(in the rows, 128 means zero)
Rotation paths and how fast each direction turns (deg/step)
Each turn is a multiple of 5 degrees from 10 to 175, or 0.
Each row of a path follows its step; steps can be skipped.
Rotation 1:
step 0: [132 118 123 123 122 126 130 128 132 141 118 121 117 124 125 130 136 113
 138 132 131 137 131 126 119 126 132 112 128 128 127 135 122 132 118 132
 133 130 123]
step 1: [127 127 135 142 133 132 126 123 126 129 148 127 133 139 123 112 125 127
 119 138 116 122 120 130 124 125 124 126 128 130 121 118 129 124 129 130
 125 130 125]
step 5: [129 130 135 137 140 132 127 129 122 136 140 142 124 117 132 123 134 121
 132 128 137 126 119 123 126 119 121 131 120 132 125 122 129 110 125 127
 132 132 122]
step 6: [117 132 119 130 123 122 137 131 128 116 124 124 127 127 116 126 139 127
 121 130 119 131 142 124 119 129 133 124 121 122 130 138 129 132 123 127
 115 137 121]
step 7: [132 115 138 124 137 122 131 124 137 139 121 120 134 126 126 120 124 127
 132 134 124 125 126 133 125 127 124 118 119 138 128 120 125 122 134 138
 136 114 131]
step 8: [122 130 133 137 124 135 118 131 127 120 131 134 118 126 132 117 123 124
 127 142 128 142 132 134 125 122 129 139 139 130 119 132 135 132 119 120
 126 127 119]
step 9: [130 126 112 130 134 122 132 135 130 134 129 131 118 131 123 132 138 121
 138 125 120 118 127 121 130 127 126 123 121 139 134 115 120 118 129 116
 123 135 124]
step 12: [130 133 133 131 139 117 135 139 132 128 132 136 108 122 126 125 138 137
 140 135 135 135 128 130 116 125 132 124 132 130 127 133 136 130 125 127
 117 127 129]
Speeds:
[130 131 125 131 127 127 130 127 130 127 130 128 125 128 128 129 130 127
 131 126 130 128 131 127 132 130 130 130 126 127 126 129 132 123 128 128
 125 126 128]
110
[129 129 131 128 128 123 131 125 125 125 127 128 132 128 124 126 128 129
 127 130 130 128 126 124 128 128 130 129 123 127 127 129 128 130 131 128
 127 127 127]
80
Rotation 2:
step 1: [128 124 131 115 129 130 132 124 131 129 123 123 140 131 118 127 118 115
 127 145 134 124 131 141 126 138 125 128 127 121 130 128 122 127 125 128
 118 121 130]
step 3: [128 131 136 118 133 139 122 139 136 127 119 128 125 130 113 123 124 128
 124 132 124 132 120 127 124 129 131 130 116 125 126 118 126 115 122 121
 126 123 122]
step 5: [144 142 132 123 126 128 128 133 129 122 127 129 125 136 113 132 128 129
 126 130 133 125 133 137 131 126 140 121 111 131 136 132 127 124 134 125
 129 125 135]
step 6: [127 122 128 121 131 140 126 128 125 136 120 131 130 131 120 132 129 134
 131 145 122 131 124 121 127 130 134 129 115 115 118 130 130 120 122 119
 120 123 122]
step 7: [133 130 128 119 121 126 126 128 132 122 114 115 131 140 126 130 122 135
 123 134 127 127 128 137 121 133 134 131 132 122 140 137 122 122 139 132
 128 124 119]
step 9: [125 125 130 117 119 143 133 129 126 116 130 123 136 132 113 123 127 137
 134 140 125 132 121 121 130 136 132 129 119 125 124 136 130 127 130 123
 129 126 122]
step 12: [132 116 126 120 122 128 137 131 125 129 121 117 125 129 120 119 131 130
 133 139 122 137 127 123 128 129 123 131 121 129 126 145 131 120 131 121
 138 121 121]
step 14: [129 130 116 132 124 135 132 128 132 128 136 140 122 140 122 123 123 138
 125 142 132 124 124 125 128 124 125 124 118 126 130 140 124 118 117 128
 138 130 124]
Speeds:
[128 130 130 130 133 129 127 130 129 126 125 130 124 126 127 128 127 126
 127 127 125 124 127 130 131 130 127 126 128 125 124 130 128 130 125 127
 125 130 127]
140
[130 126 127 132 126 127 127 132 129 132 127 128 129 130 126 131 125 129
 128 126 127 130 125 131 126 128 131 125 127 129 129 125 130 129 127 127
 123 127 128]
25
[127 128 128 130 129 128 126 127 127 128 127 126 130 127 127 129 126 129
 127 130 128 128 128 135 124 128 125 128 134 126 127 130 126 126 129 131
 126 129 130]
120
[128 125 126 131 128 127 129 126 127 131 126 131 128 128 130 133 129 128
 127 128 126 129 131 127 129 126 127 127 130 127 124 131 129 125 127 124
 131 127 129]
175
